Each row has a name. Each question is about the rows just above it.

gimat: [83 107 99 115 97 110 98 91]
tupug: [107 117 101 99 111 90 102 100]
Zalip: [103 98 86 96 86 108 112 108]
lebad: [105 33 185 91 82 122 84 117]
Among the named rows, does one hold [33 185 91] next to each other, in this order?
yes
Is [81 122] printed in one of the named rows, side by side and in this order?
no
Which entry of tupug is missing from [101 117 90 102 100 111 107]?
[99]
Is [103 98 86 96 86] printed in one of the named rows, side by side and in this order?
yes
Number of entries in [105 33 185 91]:
4
Shift each entry of [185 91] by -1 times 1:
[184 90]

fevad: [93 85 136 120 108 100 85 60 91 117 51 127 121 108 97 113 116 127 140 121 115 69 97 76 122 123 109 132 138]
tupug: [95 133 162 142 115 118 58 86 137 124 63 122 117 108 91 126 127 120 160 102 108 70 99 93 122 144 101 126 122]
gimat: [101 106 152 132 105 132 81 75 109 97 58 112 116 103 97 121 139 133 153 128 87 74 89 107 123 138 133 118 118]
Zalip: [108 128 145 143 116 117 65 78 122 107 54 133 123 111 97 119 124 110 181 102 106 62 88 92 133 118 98 120 122]
mevat: [99 95 129 124 118 103 71 78 109 98 54 153 120 107 92 116 117 135 125 119 116 65 86 80 113 131 104 119 134]
Among the named rows, does one hold [105 132 152 106] next to each other, in this order?
no
Shuffled Zalip with one entry gone: [88 123 122 111 133 98 107 102 122 124 108 133 54 65 128 110 181 92 145 120 143 119 118 97 116 117 62 78], missing
[106]
Count the entries of [108 128 145 143]:
4
Is [133 123 111] printed in one of the named rows, side by side and in this order?
yes
Move every entry of [118] by +1 step of 1.
[119]
Does one of the named rows hold [122 117] side by side, in this order?
yes

mapi: [99 125 126 102 82]
gimat: [116 118 97 116 104]
lebad: [99 16 163 102 129]
fevad: [100 85 100 92 44]
zega: [116 118 97 116 85]
mevat: [111 114 109 114 58]
Among the named rows, does one hold [129 102 163 16 99] next to each other, in this order?
no
Which entry of mevat is missing from [114 114 111 109]?
[58]

lebad: [152 76 89 88 121 110 96 85 174]
gimat: [154 54 108 67 151 136 97 94 188]
zega: [52 121 80 121 87 89 72 82 68]
dofa: [152 76 89 88 79 110 96 85 174]
fevad: [49 118 112 108 91 96 100 114 38]
Which entry of fevad is missing from [112 108 96 49 38 118 100 91]?
[114]
Move every entry of [136] by -1 step of 1.
[135]
Count the entries of [52 121 80 121]:
4
Shift each entry of [88 79 110 96] by +1 times 1:
[89 80 111 97]
Move every entry of [49] by -1 step of 1.
[48]
Move every entry of [89] by -1 step of 1.
[88]
Shuffled gimat with one entry gone: [151 67 154 108 136 94 188 54], missing
[97]

zega: [38 82 151 88 24 103 112 173 138 118 117 75 111]
tupug: [86 105 100 71 112 110 102 113 128 91 97 61 119]
mevat: [123 101 123 88 35 93 121 164 119 122 100 49 95]
dofa: [145 111 83 131 120 114 74 79 95 68 80 164 98]
nof: [50 123 118 70 64 119 148 97 139 87 139 71 82]
Move every entry of [64] by -1 step of 1.
[63]
Which entry of mevat is missing from [123 121 164 123 49 35 100 119 101 88 95 93]?
[122]
Shift each entry of [35 93] by -1 times 1:
[34 92]
Shuffled mevat with one entry gone: [119 88 101 93 123 100 35 95 121 49 123 164], missing
[122]
Is [83 132] printed in one of the named rows, side by side and in this order?
no
Among the named rows, does one hold [118 117 75] next to each other, in this order?
yes
[95 68 80] with +1 step of 1 on every entry:
[96 69 81]

keko: [61 118 80 73 76 87 98 131 132 63 129 49 121 180 124 79]
tupug: [130 110 89 109 129 126 63 101 68 58 102 99 106 106 135 59]
dofa: [103 55 81 54 70 84 115 109 127 127 109 66 94 85 64 162]
lebad: [153 73 92 94 160 48 91 64 100 199 97 112 84 79 116 36]
Shuffled tupug with one entry gone: [109 68 135 58 89 59 129 126 106 106 99 102 63 101 110], missing
[130]
Does one of the named rows hold [115 109 126] side by side, in this order?
no
Move every entry of [127 127 109 66] by +1 step of 1.
[128 128 110 67]
Shift each entry of [97] by -1 times 1:
[96]
Does one of the named rows hold [81 54 70 84] side by side, in this order?
yes

zega: [116 130 104 160 143 119 91 79 106 151 46 96 151 118]
tupug: [107 130 105 107 80 119 69 56 97 83 88 102 117 94]
dofa: [91 121 106 114 110 96 96 68 122 87 94 111 106 86]
mapi: [106 123 106 111 83 109 68 51 93 86 86 105 119 93]
gimat: [101 133 106 89 114 114 87 70 109 114 109 75 101 111]
mevat: [110 163 44 71 125 73 107 101 114 96 101 76 78 79]
nof: [90 135 133 129 64 93 78 112 86 129 99 97 96 116]
Zalip: [110 163 44 71 125 73 107 101 114 96 101 76 138 116]
dofa without one entry, shuffled: [106 122 87 96 106 114 111 68 96 110 94 86 91]. Gone:
[121]
dofa without one entry, shuffled: [114 111 106 96 122 86 106 121 96 87 110 68 94]. Gone:
[91]
Shuffled zega with one entry gone: [151 119 130 116 46 104 151 96 160 118 91 143 79], missing
[106]
Which entry of mevat is missing from [78 114 44 110 163 73 101 96 71 76 125 107 101]?
[79]

